(in the rows, 128 means zero)
Each named move below is a turn or a mirror, shown by a few rows before and after it. Which moves, in which order, take the first row of each later pair to the second? The first pair is answered.
T:
[149 111  98 141  70 144 167 139 144 136 137 146 126 150] |-> [146 110  98 133  80 138 165 151 154 125 137 160 135 143]
[120 144 125 124 166 113 113 129 166 159 140 159 135 128] |-> [127 146 123 141 139 123 120  90 134 181 143 129 107 136]
[126 143 130 124 149  86 118  94 140 109 130 116  96 168] |-> [121 141 132 114 159  83 113 109 150  99 128 124 107 168]
[135 158 134 155 137 144  92 133 164  90 133 139 149  78] |-> [140 163 135 172 107 159  99  93 130 114 132 101 122  88]
M:
[155 113 115 113 135 149 158 125 141 120 151 107 102 136] |-> [149 116 115 116 136 151 154 130 144 110 149 102 101 125]
[137 117 119 137  87 136 149 115 101 130 105 101  98 132] |-> [137 118 120 138  87 136 145 118 100 125 104  98  94 131]
[174 142 121 125 109  98 128 148 151 115 175 163 149 153] |-> [156 151 135 123 116 115 105 151 153  68 163 139 144 115]
[134 124 131 136  82 212 114 187 122 117 115 101 150  52] |-> [174 102 106 132  68 179 156 180 115 206 135 148 160 117]
V:
[103 124 135 117 144 117 141 157  96  67  85  97  93 132] |-> [ 93 110 140  98 161 107 151 178  92  96  83 113 116 131]
[139 100 118 105 109 137 138 153 128 126 120 131 146 110] |-> [135 104 119 108 122 122 141 148 130 149 122 144 152 119]
[172 135  88 146 114 137 131 139 155 121  93 158 104 126] |-> [166 127  87 140 111 140 136 152 152 119  87 154 106 120]
F:
[141  93 144 139 130 126 147 112  72 127 150 119 133 137] |-> [146  90 139 130 145 109 149 129  94 125 154 148 147 151]
[132 127 143 143  96 144 142  81 103 174 115 103  97 133] |-> [144 112 126 121 126  95 156 118 153 176 127 167 125 167]
[126 115 120 123 102 126 138 157 119 181 138 135 153 129] |-> [123 116 125 126  93 138 134 147 103 174 137 116 143 124]
[126 127 135 140 177  61 126 110 159  66 150 141  92 170] |-> [ 91 140 162 142 202 100 105 141 155  76 146 134 139  88]
Pairs:
(2 to 3 moves a pair)
[126 110 113 145 117 109 152 128 117 160 130 139 125 142] |-> [119 117 127 146 123 117 147 133 111 167 128 140 137 119]  F, T
[112 125 171 110 173 117 130 124 141  83 122 101 161 100] |-> [120 123 163 109 159 109 133 117 143  62 120  96 137 123]  F, T
[112  96 134 107 108 141 163 177  90 190 121 114 163 110] |-> [128 102 125 105 143  89 165 169 136 193 141 167 164 152]  F, T, V
[140 113 123 125 133 102 156 142 147 152 142 172 147 163] |-> [107 138 155 145 126 149 114 121 126  71 122  97 112 103]  T, M
[ 91 107 167 134 149 113 146 153  97 185 108 137 183  82] |-> [110 120 168 165 141 108 142  90  89 210 128 130 157 108]  T, V
[107 117 161  94 164 136 100 147 105  83 109 119 126  92] |-> [146  90 126  85 148  90 141 133 115 130 122 156 109 179]  F, T, M
[185 147 110 173  93 138 147  59 148 178 144 169 122 162] |-> [149 158 130 161  94 197 108 128 165  75 116 143 153  56]  V, T, F
[135 140 157 159 153 124 122  92 133 207 142 156 141 139] |-> [137 136 153 165 140 128 122  83 126 207 141 147 128 151]  F, F
[124 142 148 137 135 144  99 126 141 105 126 116 140  81] |-> [144 122 130 123 131 118 132 135 136 178 138 153 156 120]  V, M
[130 140 137 122 166 118 130  88 130 182 141 131 141 147] |-> [124 161 148 131 173 129 101  96 159 115 137 129 141 120]  V, F, M
[120 145 135 143 128 157  99 135 148  71 125 140 135  92] |-> [150 106  96 117  90 130 151 143 122 148 123 158 120 165]  F, V, M
[150 135 118 155 105 159 130 114 142 191 158 161 164 113] |-> [144 130 117 145 108 156 132 127 138 194 156 161 170 103]  M, V, M
[165 144 119 147 103 126 125  96 150  62 137 116  83 160] |-> [153 146 128 135 153 118 119 146 194  97 145 186 158 118]  M, F, V
[141 149 119 169 140 114 119  58 139 133 146 113 107 162] |-> [131 162 132 167 163 135  98  96 172 101 144 135 144 110]  F, V, F
[130 114 111 138  71 181 146 128  71 170 119  82 133 105] |-> [109 120 123 113 128 164 121 199 132 121 119 134 185  62]  F, F, M
[158 144 126 168 111 119 119  73 146 128 149 136 114 143] |-> [136 128 126 126 112 133 112 161 163  66 123 141 144 100]  V, T, V
[110 106 124 154 117 109 117  86 107 154 105 113 106  94] |-> [120 107 116 147 146  82 115 102 155 147 121 165 132 108]  T, M, V
[101 116 153 155 140 130 121 117 120  74  98  73  82 128] |-> [105 101 145 136 182 101 148 169 150 173 122 160 164 129]  M, F
[ 95 132 138 134 142 151 100 107 105 120 119  88  95 143] |-> [125 123 118 130 158 112 115 116 147 142 140 158 111 187]  T, M, V
